In the rows, 128 means zero.
Each path below is one point turned by a fixed rotation once a step. After each direction that follows a path, write how fast that rotation turns it, in degrees each step (0 if it stays still).
Each turn is a multiple of 5 degrees from 10 to 175, or 0.
Path 1:
[124 125 145 139 135 132 129 122 119 112 111]
[131 132 133 153 133 129 114 126 138 134 118]
[120 122 127 136 114 115 126 125 141 149 124]
[115 113 125 127 111 120 123 124 128 122 143]
[126 116 124 113 136 133 109 116 126 121 136]
[133 123 128 121 135 139 125 114 108 137 115]
[137 131 121 142 113 141 128 129 117 124 112]
[138 129 122 130 115 121 124 132 147 120 111]
[124 117 137 126 128 101 132 125 134 122 118]
[116 112 131 142 142 119 118 130 121 123 132]
[116 118 127 131 136 142 112 130 131 145 125]
[118 127 136 124 106 141 125 120 124 140 124]
[133 136 128 128 108 128 116 113 126 113 132]
[140 131 115 123 134 113 119 109 128 124 121]
[129 112 113 135 134 120 140 124 117 128 115]
[129 107 123 138 128 141 129 141 134 119 119]
[132 117 148 121 124 132 118 135 141 131 116]
[125 129 149 132 118 114 115 127 117 131 125]
[117 136 116 138 126 117 105 127 121 129 130]
[109 126 108 120 127 129 126 116 133 135 119]
[119 114 127 127 120 141 140 110 127 116 125]
[147 118 135 136 131 139 120 113 133 117 127]
[150 120 132 133 127 119 122 124 126 144 118]
[130 118 121 134 112 114 125 144 117 132 122]
[116 120 120 118 125 123 113 143 134 115 121]
[110 125 141 115 138 128 123 120 126 123 113]
Directions:
[126 119 127 131 123 127 120 122 127 127 120] | 0
[128 130 120 136 133 128 127 130 122 138 126] | 85
Path 2:
[120 128 130 119 135 123 124 103 111 134 124]
[117 125 149 136 135 136 128 140 134 137 141]
[148 142 119 142 133 124 136 136 117 126 128]
[114 122 121 132 138 119 131 102 123 124 129]
[117 123 141 119 139 126 128 147 126 132 145]
[147 141 115 140 132 138 119 131 120 131 136]
[122 111 121 141 130 115 133 111 135 121 133]
[115 123 123 113 138 120 127 151 123 133 130]
[141 130 119 130 134 151 113 126 123 124 133]
[136 104 128 139 119 116 131 121 135 131 135]
[113 127 113 126 132 120 125 147 124 135 113]
[137 120 129 121 141 151 120 124 127 114 123]
[142 109 134 127 115 122 132 124 126 145 134]
[112 130 121 144 123 129 123 140 124 135 110]
[139 122 136 121 147 134 131 125 129 111 113]
[134 120 131 117 121 131 137 119 117 152 133]
[114 131 137 152 120 134 120 136 119 128 123]
[143 131 137 130 149 117 133 127 131 121 114]
[119 127 123 119 131 136 146 115 119 145 132]
[119 128 144 141 123 132 120 137 111 120 138]
[145 139 130 137 146 113 122 126 133 134 125]
[115 125 115 131 137 135 151 119 129 132 134]
[123 124 135 123 128 123 122 139 106 114 142]
[138 134 126 135 142 124 108 121 135 142 134]
[123 118 116 142 132 132 149 132 140 126 137]
[127 124 117 117 130 117 123 137 105 116 128]
Directions:
[128 120 137 130 128 128 131 131 132 118 132] | 140
[128 133 139 130 127 130 134 125 124 131 120] | 20
[123 131 126 130 124 133 131 141 123 126 128] | 125
Path 3:
[129 138 122 130 147 130 141 117 129 122 119]
[140 131 133 133 135 120 130 130 123 110 114]
[131 140 135 132 131 135 114 124 118 113 130]
[118 131 123 120 122 140 124 121 132 107 125]
[125 122 121 129 137 142 124 117 130 126 110]
[128 129 127 130 151 125 137 117 127 118 124]
[135 125 139 135 130 122 129 127 120 107 119]
[123 136 131 137 126 137 116 120 116 113 132]
[116 126 115 125 124 134 123 118 133 110 123]
[126 117 121 132 141 132 119 116 131 127 112]
[125 125 136 132 148 121 132 116 129 117 129]
[130 121 142 141 122 125 129 122 122 110 124]
[119 135 124 142 122 134 119 114 119 119 132]
[119 125 111 129 126 124 122 117 137 114 122]
[128 119 129 133 142 124 114 116 136 128 117]
[123 126 144 133 140 121 131 114 134 118 134]
[127 123 140 144 115 128 131 119 127 116 122]
[121 138 118 145 122 130 123 112 125 127 128]
[126 130 114 131 128 114 120 119 141 118 121]
[131 125 137 133 138 122 111 118 139 129 120]
[122 131 146 133 131 127 132 113 140 120 135]
[128 128 134 143 113 132 136 116 133 123 118]
[127 143 115 144 127 125 127 113 129 130 124]
[133 135 121 129 129 112 120 123 143 118 120]
[133 133 143 130 133 129 110 121 140 128 122]
[122 137 142 129 126 136 134 114 142 121 131]
Directions:
[126 123 125 124 134 133 128 131 118 120 127] | 10
[133 128 139 127 134 121 124 132 128 125 131] | 80
[133 125 131 134 127 133 120 129 123 135 120] | 145
[127 132 121 124 124 126 115 131 129 125 130] | 70
Path 4:
[117 120 123 122 112 141 122 134 137 131 135]
[133 146 119 125 136 142 126 134 137 126 135]
[127 127 118 135 113 126 142 134 144 127 130]
[118 123 119 126 128 143 118 133 132 119 144]
[136 141 128 123 120 143 132 137 143 134 127]
[118 133 107 138 125 124 133 130 138 125 136]
[131 119 131 124 120 143 130 135 138 117 141]
[121 140 116 122 126 139 122 136 139 140 126]
[134 137 120 139 127 128 139 133 140 117 140]
[119 115 119 122 114 140 127 132 138 128 134]
[129 144 123 126 136 144 122 139 137 125 134]
[129 134 119 135 111 126 140 132 143 130 131]
[120 120 114 126 130 139 124 131 133 116 142]
[133 136 132 123 122 145 129 142 143 132 126]
[120 140 108 138 123 125 130 130 137 128 136]
[132 118 126 124 121 141 134 132 138 115 140]
[118 135 118 123 126 142 121 140 139 137 125]
[135 143 122 139 125 129 135 134 138 120 141]
[120 115 115 121 114 137 132 128 138 127 134]
[127 137 124 127 138 144 122 142 137 123 133]
[129 139 121 136 109 128 136 133 142 134 132]
[123 122 110 125 129 137 128 126 132 117 143]
[130 129 132 122 124 145 130 144 144 130 125]
[119 143 113 137 122 127 124 132 136 131 138]
[135 122 123 123 120 139 138 127 139 116 141]
[116 128 116 123 128 141 123 141 140 134 123]
Directions:
[125 126 130 138 120 121 127 127 126 124 135] | 120
[131 141 131 128 124 129 122 126 126 134 131] | 115
[118 127 119 127 126 125 124 126 127 136 124] | 160
[120 133 126 130 124 139 135 128 129 124 129] | 0
Path 5:
[134 133 113 119 132 131 118 109 138 129 129]
[135 131 114 132 146 141 132 120 128 120 117]
[127 118 136 136 142 135 122 112 119 129 118]
[125 113 122 131 137 115 112 117 132 121 126]
[115 119 119 129 144 132 131 126 139 114 135]
[116 125 130 118 143 138 131 113 133 138 134]
[131 128 112 113 140 127 117 118 128 137 123]
[127 124 113 126 141 143 122 130 121 120 115]
[120 116 133 132 130 143 114 113 122 124 124]
[129 122 119 130 128 125 113 109 139 119 133]
[127 129 117 133 144 136 136 118 141 117 131]
[127 126 133 128 148 134 133 110 127 139 124]
[129 119 118 123 145 116 116 120 124 133 119]
[116 114 118 128 144 134 122 134 126 115 123]
[110 116 132 121 133 141 119 116 130 127 134]
[127 129 113 116 130 131 116 112 140 129 134]
[133 135 111 126 142 145 131 120 132 122 122]
[131 124 132 132 140 141 123 110 118 132 116]
[131 116 121 134 136 119 111 114 127 121 120]
[118 116 121 137 142 132 128 125 136 110 131]
[114 121 134 125 142 134 130 111 136 133 137]
[128 128 114 112 143 122 121 116 134 136 129]
[126 126 112 121 146 141 127 131 123 124 117]
[119 117 131 126 133 144 114 118 117 129 120]
[127 119 118 127 125 128 107 114 134 119 129]
[125 128 117 133 137 140 131 118 141 112 132]
Directions:
[129 136 126 124 129 130 135 123 136 132 135] | 70
[123 127 136 131 131 139 135 129 125 128 128] | 120
[126 131 124 119 121 138 122 131 126 129 128] | 45
[133 131 131 129 120 124 133 135 121 129 135] | 0
Path 6:
[124 142 124 133 124 131 115 131 116 146 131]
[141 126 140 127 134 117 112 135 120 137 126]
[129 143 127 136 135 120 129 132 120 141 111]
[132 137 136 132 122 132 119 139 116 144 136]
[141 128 141 133 140 116 124 141 126 134 119]
[125 146 127 137 133 129 135 140 122 142 122]
[137 130 137 133 129 131 118 147 123 135 141]
[132 133 130 136 147 118 128 142 132 131 119]
[123 144 119 135 132 133 127 144 121 138 136]
[137 124 130 134 138 123 110 145 127 128 136]
[124 142 119 134 147 118 124 136 130 134 121]
[127 138 118 130 129 131 114 139 116 137 140]
[136 125 130 133 141 116 107 134 128 130 123]
[121 146 119 129 137 121 122 129 120 141 121]
[137 130 128 130 123 127 108 135 112 138 134]
[133 132 135 134 140 114 115 129 128 138 114]
[126 147 126 127 127 126 128 133 113 146 126]
[143 125 139 136 126 126 114 141 117 137 127]
[128 140 138 136 141 118 129 134 129 142 116]
[133 141 129 129 126 131 130 145 113 141 135]
[140 124 139 142 135 125 118 145 129 133 124]
[123 146 129 132 144 123 133 139 130 141 127]
[136 133 123 132 130 132 121 150 117 132 138]
[130 129 130 143 144 122 115 140 136 131 123]
[122 145 118 125 141 124 126 139 122 137 136]
[138 127 120 136 131 126 109 143 118 127 132]
Directions:
[123 126 131 124 122 131 132 122 131 116 127] | 0
[139 120 129 125 127 125 125 133 124 122 130] | 135
[129 130 120 134 120 135 129 131 121 127 126] | 130
Path 7:
[138 126 136 130 124 116 131 130 125 112 146]
[121 127 145 137 125 145 118 123 116 128 128]
[134 119 139 125 138 120 123 132 137 131 109]
[141 134 120 118 118 140 138 135 129 118 119]
[119 126 120 124 129 128 117 119 139 108 138]
[114 139 130 133 129 117 122 132 110 123 120]
[131 128 143 135 117 119 129 146 140 129 132]
[138 129 135 137 114 137 130 109 129 126 121]
[137 120 133 126 150 125 129 125 126 111 127]
[119 126 131 112 123 141 124 142 116 124 120]
[123 127 118 133 122 124 113 133 148 125 117]
[136 150 125 127 121 116 133 122 123 119 125]
[120 126 142 136 129 129 134 133 132 113 146]
[122 115 141 134 120 127 121 121 114 131 115]
[150 125 130 132 136 127 123 141 134 126 117]
[132 138 130 108 121 143 128 121 134 120 125]
[109 125 120 133 138 125 128 125 134 110 122]
[125 131 127 124 114 111 124 140 113 124 126]
[134 135 137 146 117 134 119 135 139 127 136]
[132 132 145 127 130 123 131 106 128 126 118]
[132 116 132 129 139 134 142 140 123 113 123]
[127 116 124 114 114 137 111 130 126 123 124]
[128 143 118 136 136 127 113 130 136 122 116]
[124 144 137 116 121 115 139 131 131 120 130]
[118 119 132 147 117 133 136 128 129 116 132]
[141 117 137 130 126 116 113 121 116 127 124]
Directions:
[135 121 120 131 118 126 128 130 129 128 126] | 100
[124 133 131 137 122 120 129 127 127 129 135] | 60
[133 136 130 127 126 128 133 126 139 132 122] | 90
